[[155 100 152 119]
 [148 115 140 123]]
->
[[148 115 140 123]]

[[114 142 138]
 [104 109 119]
 [132 146 127]
 [126 126 121]
 [134 149 130]
 [119 139 131]
 [120 130 157]
 [104 128 137]]
->
[[104 109 119]
 [126 126 121]
 [119 139 131]
 [104 128 137]]

[[135 144 133 123]
 [113 118 109 129]
 [136 139 115 136]
 [131 133 128 129]
 [112 110 120 139]
 [116 121 115 141]
 [144 140 119 120]
 [114 132 121 140]
 [116 132 119 136]
 [151 125 142 127]
 [139 134 123 140]
 [112 117 128 135]]
->
[[113 118 109 129]
 [131 133 128 129]
 [116 121 115 141]
 [114 132 121 140]
 [151 125 142 127]
 [112 117 128 135]]

[[117 119 143 149 128 137 124 119 132 116 132 119 119 125 129 148]
 [109 121 114 110 129 136 126 126 126 124 147 130 126 115 111 110]
 [134 127 130 130 110 117 131 129 124 136 118 125 133 132 125 134]
 [130 120 106 115 146 133 133 120 106 119 127 148 119 140 136 116]
 [120 135 125 117 139 109 138 137 112 130 117 140 133 121 120 115]]
->
[[109 121 114 110 129 136 126 126 126 124 147 130 126 115 111 110]
 [130 120 106 115 146 133 133 120 106 119 127 148 119 140 136 116]]

[[136 112]
 [149 103]
 [149 128]
 [111 100]]
->
[[149 103]
 [111 100]]

[[102 104 131 136]
 [103 103 126 136]]
->
[[103 103 126 136]]

[[118 143 137 134 134 130 133 137 129 134 119 113]
 [129 121 105 128 134 106 125 124 129 138 127 125]
 [136 137 127 128 123 145 118 128 144 118 134 124]
 [129 120 116 132 130 140 127 143 139 112 136 120]
 [127 110 140 120 130 111 118 124 118 112 142 121]
 [130 124 121 132 127 144 118 138 140 116 122 127]
 [129 118 118 127 131 138 142 138 138 123 137 151]
 [124 113 140 116 127 110 122 126 117 124 141 113]]
->
[[129 121 105 128 134 106 125 124 129 138 127 125]
 [129 120 116 132 130 140 127 143 139 112 136 120]
 [130 124 121 132 127 144 118 138 140 116 122 127]
 [124 113 140 116 127 110 122 126 117 124 141 113]]

[[122 117 128 126 118 113 128 129 119 132]
 [120 127 132 120 140 127 118 135 125 132]
 [131 151 132 129 125 132 138 132 128 145]
 [130 143 136 129 131 114 123 141 123 124]
 [122 121 129 147 122 145 125 136 151 130]
 [127 117 119 129 101 134 120 137 139 130]]
->
[[120 127 132 120 140 127 118 135 125 132]
 [130 143 136 129 131 114 123 141 123 124]
 [127 117 119 129 101 134 120 137 139 130]]
---
[[145 137]
 [132 152]
 [138 115]
 [144 126]]
->
[[145 137]
 [132 152]]

[[151 138 124]
 [105 116 134]
 [131 135 157]
 [126 120  99]]
->
[[151 138]
 [105 116]]

[[121 154 128 128 128]
 [122 152 128 131 128]
 [120 148 129 141 125]]
->
[[121 154]
 [122 152]]

[[130 122 116]
 [134 102 138]
 [132 125 151]
 [125 120 118]]
->
[[130 122]
 [134 102]]

[[100 147 141 131]
 [105 146 142 130]]
->
[[100 147]
 [105 146]]

[[112 150 101]
 [148 104 156]
 [134 126 124]
 [111 149 105]]
->
[[112 150]
 [148 104]]

[[131 129 124]
 [136 130 120]
 [130 128 124]
 [127 128 130]
 [155 134 115]]
->
[[131 129]
 [136 130]]

[[143 113]
 [144 114]
 [156 130]
 [146 136]
 [142 113]]
->
[[143 113]
 [144 114]]
---
[[155 122 130 133 114]
 [156 132 120 119 120]
 [139 131 151 132 110]
 [123 110 144 113 115]]
->
[[156 132 120]
 [139 131 151]]

[[139 125 129 107 121]
 [140 121 131 116 135]
 [107 120 126 114 126]
 [125 145 124 113 128]]
->
[[140 121 131]
 [107 120 126]]

[[137 113 123 138]
 [130 113 116 139]
 [128 135 137 106]]
->
[[130 113 116]
 [128 135 137]]

[[129 128 128]
 [126 123 130]
 [130 150 117]]
->
[[126 123 130]
 [130 150 117]]

[[136 138 131 127 132]
 [114 120 118 120 118]
 [152 117 129 119 108]
 [101 129 130 138 144]]
->
[[114 120 118]
 [152 117 129]]

[[111 132 140 147 141]
 [104 123 142 149 150]
 [114 118 121 149 130]
 [147 104 129 149 140]]
->
[[104 123 142]
 [114 118 121]]
---
[[137 116 121 143 105]
 [129 147 107 140 135]
 [108 136 125 110 142]
 [146 137 120 147 115]
 [144 121 104 120 135]]
->
[[147 107]
 [136 125]]

[[154 126 143 121]
 [157 128 139 121]
 [152 124 151 121]
 [158 131 137 121]
 [158 134 134 121]]
->
[[128 139]
 [124 151]]

[[122 132 139 104]
 [137 130 142 102]
 [132 129 130 124]]
->
[[130 142]
 [129 130]]

[[106 110 122]
 [120 119 154]
 [105 109 125]
 [123 127 101]
 [131 127 156]]
->
[[119 154]
 [109 125]]

[[157 116 132 146 120]
 [153 122 136 137 111]
 [142 145 143 134 134]
 [138 135 131 142 153]
 [151 118 130 144 128]]
->
[[122 136]
 [145 143]]

[[126 112 108]
 [126 111 114]
 [130 144 156]]
->
[[111 114]
 [144 156]]

[[128 133 131 109]
 [132 125 112 150]
 [134 150 127 132]
 [134 122 105 151]
 [137 138 142 149]]
->
[[125 112]
 [150 127]]
